Each row is where one point has got to under a steady rotation. How many ticks took it there?
The counts run from 0 to 86.
[-0.26, -0.09,  0.37,  0.43, -0.25,  0.06,  0.00,  0.08, -0.12,  0.45,
  0.19, -0.04,  0.05, -0.33, -0.08,  0.13,  0.26,  0.10,  0.18,  0.00,
 -0.25,  0.03,  0.23, -0.11, -0.14,  0.24, -0.04,  0.14, -0.06, -0.03,
  0.26,  0.49, -0.20,  0.42, -0.20,  0.32, -0.14,  0.13, -0.12,  0.09,
  0.07, -0.15, -0.08, -0.05,  0.26]
48
[-0.27,  0.18,  0.44,  0.32, -0.18,  0.04,  0.12,  0.17, -0.12,  0.25,
  0.13, -0.32,  0.08, -0.33, -0.02,  0.10,  0.29,  0.16,  0.06, -0.15,
 -0.31,  0.25,  0.28, -0.15, -0.21,  0.20, -0.01,  0.00, -0.04, -0.01,
  0.19,  0.45, -0.10,  0.34, -0.07,  0.19, -0.05,  0.23, -0.12,  0.01,
  0.04, -0.45,  0.03,  0.07,  0.21]
24
[-0.33, -0.09,  0.38,  0.44, -0.36,  0.03, -0.02,  0.08, -0.13,  0.40,
  0.20, -0.05,  0.03, -0.32, -0.03,  0.04,  0.37,  0.07,  0.11, -0.10,
 -0.19,  0.13,  0.28, -0.09, -0.21,  0.15, -0.08,  0.17,  0.00, -0.06,
  0.25,  0.43, -0.12,  0.42, -0.20,  0.35, -0.09,  0.17, -0.19,  0.11,
  0.12, -0.20,  0.01, -0.07,  0.28]
29
[-0.30, -0.03,  0.53,  0.25, -0.31, -0.03,  0.06,  0.00, -0.09,  0.32,
  0.24,  0.00,  0.09, -0.45, -0.14,  0.12,  0.10,  0.13, -0.08,  0.05,
 -0.38, -0.01, -0.02,  0.11, -0.12,  0.41, -0.09,  0.29,  0.14,  0.12,
  0.22,  0.40, -0.20,  0.25, -0.28,  0.22, -0.26,  0.10, -0.17,  0.21,
  0.10, -0.12,  0.01, -0.03,  0.20]
53
[-0.27,  0.08,  0.61,  0.17, -0.29, -0.09,  0.14,  0.04, -0.03,  0.30,
  0.18, -0.12,  0.04, -0.42, -0.11,  0.20,  0.12,  0.20, -0.11, -0.02,
 -0.41,  0.07,  0.00,  0.09, -0.13,  0.42, -0.07,  0.18,  0.11,  0.19,
  0.23,  0.36, -0.25,  0.27, -0.23,  0.17, -0.23,  0.13, -0.17,  0.17,
  0.06, -0.24,  0.01,  0.07,  0.16]
55
[-0.29,  0.02,  0.37,  0.43, -0.25,  0.06,  0.01,  0.15, -0.11,  0.36,
  0.14, -0.20,  0.09, -0.27, -0.07,  0.01,  0.36,  0.10,  0.19, -0.12,
 -0.26,  0.13,  0.32, -0.14, -0.24,  0.19, -0.03,  0.06, -0.03, -0.06,
  0.25,  0.45, -0.12,  0.43, -0.13,  0.26, -0.03,  0.18, -0.20,  0.03,
  0.09, -0.30, -0.02, -0.02,  0.24]
27
[-0.24,  0.23,  0.52,  0.12, -0.28,  0.01,  0.12,  0.19, -0.05,  0.22,
  0.23, -0.30,  0.01, -0.39, -0.06,  0.11,  0.22,  0.14, -0.12, -0.17,
 -0.40,  0.22,  0.12,  0.02, -0.23,  0.32, -0.01,  0.12,  0.08,  0.17,
  0.14,  0.38, -0.13,  0.27, -0.13,  0.15, -0.12,  0.19, -0.21,  0.13,
  0.11, -0.41,  0.06,  0.04,  0.14]
20
[-0.25,  0.05,  0.55,  0.11, -0.39, -0.05,  0.09,  0.07, -0.05,  0.27,
  0.28, -0.17,  0.05, -0.41, -0.07,  0.17,  0.18,  0.13, -0.17, -0.11,
 -0.36,  0.04, -0.05,  0.08, -0.21,  0.36, -0.08,  0.24,  0.13,  0.12,
  0.20,  0.41, -0.18,  0.27, -0.22,  0.18, -0.17,  0.11, -0.20,  0.14,
  0.12, -0.30,  0.04,  0.01,  0.14]
36
[-0.23,  0.15,  0.63,  0.19, -0.11, -0.03,  0.16,  0.00,  0.00,  0.22,
  0.11, -0.24,  0.11, -0.42, -0.14,  0.31,  0.08,  0.18,  0.05, -0.01,
 -0.57,  0.01,  0.14, -0.11,  0.02,  0.36, -0.04,  0.06,  0.10,  0.18,
  0.22,  0.39, -0.30,  0.30, -0.12,  0.06, -0.27,  0.10, -0.13,  0.08,
 -0.01, -0.23,  0.12,  0.08,  0.18]
77
[-0.26, -0.16,  0.42,  0.47, -0.24,  0.03, -0.01, -0.03, -0.15,  0.36,
  0.13,  0.07,  0.06, -0.33, -0.14,  0.15,  0.18,  0.08,  0.19,  0.03,
 -0.29, -0.04,  0.24, -0.10, -0.01,  0.30, -0.09,  0.18,  0.03, -0.08,
  0.29,  0.44, -0.23,  0.38, -0.22,  0.23, -0.18,  0.17, -0.09,  0.10,
  0.02, -0.08,  0.01,  0.03,  0.25]
67
[-0.19,  0.14,  0.59,  0.14, -0.09, -0.06,  0.11,  0.05, -0.01,  0.24,
  0.12, -0.21,  0.12, -0.46, -0.08,  0.24,  0.01,  0.20, -0.02,  0.02,
 -0.55, -0.02,  0.07,  0.00, -0.04,  0.38, -0.08,  0.09,  0.16,  0.18,
  0.18,  0.35, -0.26,  0.21, -0.19,  0.03, -0.27,  0.17, -0.13,  0.16,
  0.02, -0.26,  0.13,  0.08,  0.15]
76
[-0.28,  0.13,  0.30,  0.38, -0.23,  0.02,  0.04,  0.13, -0.17,  0.30,
  0.10, -0.29,  0.02, -0.33,  0.00,  0.07,  0.39,  0.11,  0.14, -0.23,
 -0.25,  0.21,  0.33, -0.13, -0.24,  0.14,  0.04,  0.00, -0.12,  0.02,
  0.19,  0.36, -0.09,  0.45, -0.04,  0.19,  0.00,  0.20, -0.15,  0.08,
  0.14, -0.47,  0.08, -0.08,  0.21]
7
[-0.28, -0.10,  0.39,  0.41, -0.40,  0.01, -0.02,  0.07, -0.14,  0.40,
  0.23, -0.01,  0.02, -0.38, -0.08,  0.01,  0.32,  0.11,  0.02, -0.05,
 -0.21,  0.05,  0.18,  0.02, -0.21,  0.28, -0.05,  0.26,  0.01,  0.01,
  0.23,  0.40, -0.13,  0.47, -0.30,  0.29, -0.14,  0.10, -0.19,  0.15,
  0.14, -0.17,  0.00, -0.09,  0.21]
31
[-0.24,  0.09,  0.56,  0.15, -0.22, -0.06,  0.09,  0.03,  0.00,  0.26,
  0.17, -0.08,  0.10, -0.44, -0.10,  0.24,  0.04,  0.14, -0.08,  0.01,
 -0.50, -0.06,  0.03, -0.01, -0.02,  0.41, -0.09,  0.24,  0.16,  0.21,
  0.22,  0.31, -0.30,  0.21, -0.26,  0.12, -0.37,  0.11, -0.14,  0.16,
  0.06, -0.19,  0.08,  0.06,  0.17]
74
[-0.30, -0.11,  0.38,  0.45, -0.13,  0.01, -0.02,  0.04, -0.15,  0.34,
  0.12, -0.01,  0.06, -0.30, -0.10,  0.19,  0.21,  0.08,  0.28,  0.03,
 -0.33, -0.01,  0.33, -0.13, -0.09,  0.27, -0.10,  0.12,  0.05, -0.12,
  0.25,  0.52, -0.25,  0.44, -0.23,  0.29, -0.16,  0.14, -0.14,  0.05,
  0.02, -0.13,  0.03,  0.02,  0.25]
66
[-0.28,  0.13,  0.53,  0.11, -0.24, -0.04,  0.17,  0.02, -0.03,  0.23,
  0.24, -0.19,  0.06, -0.40, -0.13,  0.26,  0.09,  0.20, -0.11, -0.04,
 -0.49, -0.01,  0.00,  0.04, -0.08,  0.40, -0.09,  0.17,  0.14,  0.15,
  0.20,  0.44, -0.19,  0.22, -0.18,  0.10, -0.23,  0.12, -0.15,  0.13,
  0.00, -0.26,  0.06,  0.09,  0.18]
56
[-0.30,  0.02,  0.46,  0.44, -0.11,  0.03,  0.02,  0.06, -0.15,  0.35,
  0.06, -0.10,  0.15, -0.29, -0.08,  0.14,  0.28,  0.18,  0.31,  0.00,
 -0.41,  0.08,  0.33, -0.22, -0.01,  0.24, -0.12,  0.01, -0.02, -0.11,
  0.32,  0.43, -0.25,  0.40, -0.11,  0.22, -0.11,  0.20, -0.09, -0.02,
  0.01, -0.22,  0.00,  0.06,  0.27]
64
[-0.24,  0.18,  0.52,  0.09, -0.38, -0.05,  0.13,  0.10, -0.06,  0.24,
  0.24, -0.18,  0.00, -0.47, -0.10,  0.08,  0.22,  0.13, -0.25, -0.17,
 -0.34,  0.16,  0.04,  0.04, -0.21,  0.34,  0.03,  0.16,  0.09,  0.18,
  0.19,  0.38, -0.07,  0.26, -0.19,  0.16, -0.12,  0.15, -0.21,  0.17,
  0.15, -0.34,  0.11, -0.01,  0.10]
18
[-0.25,  0.04,  0.55,  0.15, -0.30, -0.06,  0.08,  0.02, -0.03,  0.29,
  0.25, -0.11,  0.08, -0.38, -0.16,  0.16,  0.08,  0.15, -0.14, -0.03,
 -0.40,  0.01, -0.02,  0.04, -0.09,  0.42, -0.05,  0.20,  0.15,  0.14,
  0.20,  0.41, -0.18,  0.29, -0.25,  0.19, -0.28,  0.09, -0.16,  0.17,
  0.12, -0.16,  0.04,  0.01,  0.17]
54
[-0.29, -0.12,  0.38,  0.42, -0.42,  0.05, -0.05,  0.11, -0.14,  0.43,
  0.22, -0.01,  0.01, -0.36, -0.11,  0.05,  0.35,  0.10,  0.05, -0.10,
 -0.17,  0.04,  0.16, -0.03, -0.21,  0.27, -0.04,  0.17,  0.05, -0.05,
  0.25,  0.42, -0.11,  0.43, -0.24,  0.35, -0.11,  0.18, -0.17,  0.10,
  0.12, -0.22,  0.03, -0.07,  0.27]
30
[-0.29,  0.14,  0.52,  0.16, -0.29, -0.03,  0.13,  0.08, -0.03,  0.28,
  0.25, -0.23,  0.06, -0.42, -0.05,  0.15,  0.14,  0.18, -0.17, -0.10,
 -0.39,  0.07,  0.01,  0.09, -0.17,  0.37,  0.00,  0.17,  0.09,  0.17,
  0.21,  0.42, -0.12,  0.32, -0.20,  0.15, -0.20,  0.12, -0.15,  0.14,
  0.10, -0.31,  0.09,  0.05,  0.16]
37
[-0.29,  0.10,  0.53,  0.33, -0.07,  0.02,  0.13,  0.12, -0.05,  0.24,
  0.12, -0.32,  0.15, -0.37, -0.09,  0.23,  0.17,  0.24,  0.17, -0.05,
 -0.52,  0.14,  0.22, -0.17, -0.05,  0.28, -0.06, -0.01,  0.03, -0.01,
  0.29,  0.47, -0.19,  0.32, -0.08,  0.15, -0.14,  0.21, -0.12,  0.02,
 -0.02, -0.35,  0.04,  0.08,  0.20]
61
[-0.26,  0.01,  0.44,  0.44, -0.01,  0.02,  0.03,  0.02, -0.13,  0.33,
  0.04, -0.11,  0.13, -0.32, -0.08,  0.25,  0.19,  0.14,  0.32, -0.02,
 -0.49,  0.00,  0.35, -0.20,  0.01,  0.25, -0.13,  0.05,  0.03, -0.06,
  0.28,  0.39, -0.27,  0.36, -0.13,  0.11, -0.21,  0.21, -0.11,  0.01,
  0.01, -0.18,  0.06,  0.08,  0.21]
82
[-0.24,  0.29,  0.43,  0.23, -0.24,  0.03,  0.12,  0.24, -0.14,  0.22,
  0.12, -0.41,  0.02, -0.36, -0.01,  0.07,  0.32,  0.15, -0.02, -0.26,
 -0.37,  0.26,  0.26, -0.12, -0.28,  0.20, -0.01, -0.05, -0.02,  0.13,
  0.19,  0.40, -0.07,  0.31, -0.07,  0.09, -0.09,  0.25, -0.16,  0.00,
  0.13, -0.46,  0.17,  0.03,  0.15]
4
[-0.25,  0.00,  0.25,  0.45, -0.34,  0.05, -0.05,  0.17, -0.14,  0.35,
  0.14, -0.13, -0.01, -0.29, -0.04, -0.04,  0.42,  0.11,  0.11, -0.21,
 -0.22,  0.15,  0.30, -0.12, -0.29,  0.13,  0.02,  0.12, -0.03, -0.03,
  0.21,  0.44, -0.11,  0.44, -0.17,  0.27, -0.06,  0.21, -0.17,  0.07,
  0.11, -0.34,  0.09, -0.08,  0.22]
9
[-0.25, -0.02,  0.42,  0.50, -0.04,  0.06,  0.02,  0.05, -0.08,  0.32,
  0.06, -0.05,  0.13, -0.33, -0.09,  0.17,  0.22,  0.14,  0.30,  0.00,
 -0.41,  0.01,  0.33, -0.24,  0.02,  0.28, -0.09,  0.07,  0.00, -0.05,
  0.27,  0.39, -0.23,  0.41, -0.13,  0.12, -0.18,  0.22, -0.05, -0.01,
  0.02, -0.20,  0.05,  0.02,  0.24]
83
[-0.28, -0.12,  0.43,  0.39, -0.35, -0.01, -0.02, -0.02, -0.07,  0.46,
  0.22,  0.06,  0.05, -0.40, -0.11,  0.11,  0.23,  0.13,  0.09,  0.01,
 -0.28,  0.01,  0.10, -0.03, -0.12,  0.25, -0.05,  0.24,  0.01,  0.00,
  0.29,  0.45, -0.19,  0.36, -0.23,  0.30, -0.20,  0.14, -0.13,  0.17,
  0.09, -0.11, -0.01, -0.06,  0.28]
50
